(in the rows, 128 means zero)
Where one turn sends some rows of the set: a few examples, then the rows asked
gifa: [136 156 119 120 133 127 157 109 125 148 140 157 134 145 143]
vubo: [150  90 115 109 129 129 111 128  99 114 114 109 131 114 124]
rog: [115 118 126 109 139 139  96 161 145 111 121 100 149  90 135]
Sofo: [149 106 121 123 136 108 152 107 115 151 128 141 136 143 141]
sulu: [130 143 123 123 135 142 123 131 165 152 132 164 125 159 134]
lipes: [101 138 115 122 124 131  80 131 115 124 120 139  99  97 152]
kurif: [129 165 153 128 143 137 106 152 173 116 145 120 123 120 142]
gul: [135 159 126 133 129 132 142 117 164 151 122 131 116 160 149]
bip: [118 166 123 117 144 137  92 153 158 108 146 129 135 146 141]
rap: [132 141 161 163  96 139 138 109 138 128 122 137 124 109 129]
Vori: [130 142 140 143 125 120  83 163 156 113 139 101 137 102 131]
suvo: [151 101 103 123 143 135 133 101 106 123 112 146 124 122 125]
Lubu: [157 109 127 124 128 117 124  93 135 139 122 149 151 151 122]
Tal: [ 98 152 141 150 152 150 106 144 171 130 105 124 129 122 144]
fipir: [ 97 143 145 135 106 115 110 130 152 125 106 160 124  96 138]
Vesem: [122 182 128 133 111 136 123 148 157 143 139 118 128 140 142]
lese: [134 127 123 136 114 116 132 112  96 147 103 119 124 162 132]
Pifu: [115 101 131 112 136 134 125 138  84 139 119 127 156 106 130]
mabe: [135 150 162 158 141 114 119 116 143 160 136 138 123 146 147]
ruku: [133  89 111 133 141 127  93 133 132 118 109 114 146  86 128]
guv: [129 121 121 118 138 150  85 155 133 122 152  97 162 112 134]
mutam: [121 134 121 164 113 141 144  98 110 130 127 102 142 117 153]
Rezu: [109 123 110 150 141 129 119 129  87 121 149 121 121 105 164]
Dipat: [121 138 147 116 152 152  86 136 116  93 117 116 132  97 125]
Ded: [148  85 113 135 124 136 117 136 117 113 121 110 157 134 114]

Dipat moves to Tal
suvo moves to ruku
Now these:
mutam moves to Rezu
kurif moves to gul
guv moves to bip

